50 stands for zero in the data rows.
Some points, each followed by its number:
[60 45 38 62 54 49 49 44 54 54 45 54 51 41 48 50 54 40 46 51 54 59 51 42] 0
[65 43 36 72 55 33 56 45 48 59 40 52 53 38 55 58 48 42 38 71 61 70 54 33] 1
[64 53 35 66 53 9 59 57 50 64 50 49 51 37 53 70 45 46 29 80 66 69 52 28] 2
[0 51 99 2 15 99 37 75 42 34 53 53 47 99 42 22 34 99 77 19 15 20 43 95] 3
[59 56 38 63 58 15 58 49 48 48 52 43 50 35 51 61 48 38 37 71 60 48 49 32] 4
[66 75 46 36 63 37 55 38 65 57 79 42 49 22 56 71 70 37 42 46 68 51 49 43] 5
[56 56 47 51 55 43 51 46 56 48 59 47 49 44 47 53 53 46 51 46 53 43 52 48] 6
[57 46 45 59 51 60 48 47 48 46 45 52 52 49 45 45 53 42 53 47 49 47 49 49] 7
[63 64 48 44 55 37 54 44 56 55 71 50 51 31 55 65 61 40 40 51 59 53 48 41] 8
[56 49 55 41 52 79 44 38 58 58 50 59 52 48 50 50 60 48 56 25 48 59 55 59] 9
[49 41 50 47 51 85 41 41 53 50 41 60 53 55 46 36 57 49 63 27 37 47 54 62] 10
[67 35 49 42 46 78 46 43 61 70 44 66 52 47 52 54 59 46 50 30 51 82 57 56] 11
[56 59 60 25 52 83 47 40 64 62 67 58 45 43 53 54 68 50 53 19 51 63 52 65] 12
[75 75 62 6 63 88 45 27 78 66 91 59 48 22 54 70 90 35 53 0 61 71 50 71] 13
[61 53 25 82 60 5 59 51 44 43 44 38 51 30 53 61 44 32 34 86 64 46 49 20] 14
[56 34 59 38 37 81 45 54 61 79 45 73 52 57 54 53 57 61 48 31 53 92 57 63] 15
[12 20 60 59 34 99 37 60 31 20 13 56 48 97 37 1 26 68 84 32 9 13 53 82] 16
[63 54 32 65 60 29 57 43 49 44 50 41 50 32 47 51 52 32 43 62 59 41 48 36] 17
[0 34 90 31 10 70 46 93 27 34 30 48 53 99 45 25 7 99 62 59 22 28 43 78] 18
[59 53 48 47 52 46 50 47 55 58 56 51 47 43 55 58 52 48 44 50 55 59 50 49] 19
New points follow, each followed by the numbers of its three nearest points above by angle, nearest first.
[25 58 66 42 33 26 53 72 42 48 52 44 49 74 55 53 30 76 43 71 47 41 44 49] 18 3 16
[0 26 85 43 10 68 41 91 26 34 17 51 52 99 42 20 8 99 66 60 20 31 46 76] 18 16 3
[71 59 25 71 70 18 53 36 50 34 51 35 47 18 52 54 57 23 44 67 59 33 50 26] 17 14 4
[50 48 49 51 51 59 47 47 49 45 43 49 49 48 49 44 49 50 56 43 45 42 52 54] 10 16 7
[69 33 23 84 63 38 51 39 48 46 28 48 52 32 51 45 48 26 47 67 55 53 53 31] 0 1 17
[51 34 50 54 48 84 44 48 50 53 35 62 49 57 48 39 48 51 58 31 43 60 54 59] 10 9 11
[55 59 49 44 56 47 51 43 52 49 60 47 48 37 53 55 59 41 48 47 53 48 49 47] 5 8 6
[56 53 52 44 55 60 49 42 56 49 58 53 51 46 49 51 60 45 53 40 50 47 49 53] 13 12 9
[49 58 51 40 52 48 53 45 53 48 61 45 48 43 51 55 56 47 52 47 53 44 47 50] 5 6 8
[61 81 44 39 72 31 52 34 54 30 79 35 47 24 48 60 67 28 55 47 56 18 43 42] 6 5 8
[65 67 25 69 76 12 55 35 44 29 58 33 50 15 51 58 60 17 46 66 60 20 46 27] 17 4 14
[58 43 45 54 59 81 40 36 52 43 42 53 51 46 45 38 64 40 66 26 41 42 57 62] 10 9 7
[44 37 56 50 32 56 50 61 51 67 41 62 50 65 51 53 41 67 45 56 52 78 50 49] 15 11 18
[54 68 55 32 52 42 53 50 54 52 70 48 50 44 50 62 62 50 45 46 56 49 47 53] 5 8 13
[55 50 50 45 48 32 55 51 55 62 54 53 46 43 50 65 50 49 40 59 61 63 48 44] 2 19 8
[60 62 46 48 53 23 58 53 56 64 61 50 50 38 56 66 52 44 33 63 67 61 47 35] 2 8 4
[56 56 50 48 48 27 55 55 52 59 55 50 47 41 56 66 50 53 37 61 62 68 45 42] 2 19 4
[46 56 66 27 44 77 45 52 56 57 63 58 51 56 49 47 61 63 56 27 45 57 51 67] 12 9 3
[54 50 41 62 55 32 52 47 50 49 45 48 47 39 52 54 47 40 44 65 54 51 53 37] 14 4 17
[58 56 48 47 57 50 50 44 53 51 58 49 49 40 51 56 59 43 49 44 52 53 52 49] 5 8 13
[64 54 49 46 55 57 49 40 56 59 55 57 50 38 50 55 61 42 50 41 55 63 49 49] 13 19 11
[45 66 58 30 54 42 49 52 55 49 71 45 47 46 50 57 54 55 50 46 52 42 43 52] 5 8 6
[45 39 51 46 44 83 45 48 50 51 41 60 48 59 46 39 50 58 57 31 43 58 50 62] 10 9 16
[57 40 71 27 31 83 45 58 65 85 52 77 50 60 59 60 60 70 45 26 54 99 51 67] 15 11 12
[62 56 33 66 68 30 51 38 50 45 52 44 52 28 50 51 58 28 45 60 52 41 52 35] 17 4 14
[54 26 62 42 26 82 47 61 63 91 37 80 53 72 57 56 47 76 43 33 53 99 59 62] 15 11 9
[52 39 48 52 55 85 44 36 51 44 45 51 50 52 47 35 57 42 65 24 43 44 55 66] 10 9 7
[72 45 44 55 51 38 55 48 60 80 50 63 50 34 60 70 59 42 36 56 65 90 52 36] 19 1 2
[0 58 89 8 26 91 40 74 42 26 54 45 50 99 44 24 35 98 77 28 20 11 46 88] 3 18 16
[26 69 66 38 43 26 55 65 41 39 60 38 47 62 51 55 40 67 45 66 47 29 46 50] 18 3 4
[5 23 62 61 35 93 37 66 27 16 12 47 51 99 39 6 20 77 79 41 13 9 52 74] 16 18 3
[51 43 49 50 52 69 42 45 53 50 48 53 50 50 46 41 56 48 58 34 45 47 50 59] 10 9 7
[35 42 48 64 44 27 52 64 38 46 40 42 52 61 52 46 33 56 48 75 50 41 48 44] 14 18 4
[43 96 71 6 56 38 54 52 58 38 98 37 46 40 50 71 65 54 50 35 59 25 40 57] 5 6 8
[48 51 50 59 47 25 54 57 47 57 44 50 50 54 51 57 42 58 41 73 58 56 48 41] 2 14 4
[43 62 71 15 46 75 46 48 57 56 67 56 51 60 49 52 61 65 58 22 45 56 46 70] 12 9 3
[75 81 43 42 70 6 59 39 60 57 82 38 48 14 62 83 68 29 28 61 76 59 45 29] 8 5 19
[50 40 57 47 47 83 44 47 52 50 41 59 52 58 45 38 57 55 61 28 41 52 53 62] 10 9 16
[63 72 23 71 80 2 57 34 44 26 61 24 49 15 52 58 56 13 46 72 59 12 46 22] 17 4 14
[58 51 50 43 46 49 51 52 57 66 54 54 48 45 54 60 55 52 43 47 62 72 47 51] 19 15 11
[57 45 44 67 44 27 56 55 49 60 48 53 51 45 54 61 44 49 37 74 63 68 51 34] 2 1 14
[0 31 90 29 4 82 47 88 37 54 30 61 47 99 46 35 12 99 59 48 26 54 49 79] 18 3 16
[62 64 31 68 72 20 54 35 48 32 57 33 50 25 50 53 57 21 46 64 54 26 49 33] 17 4 14
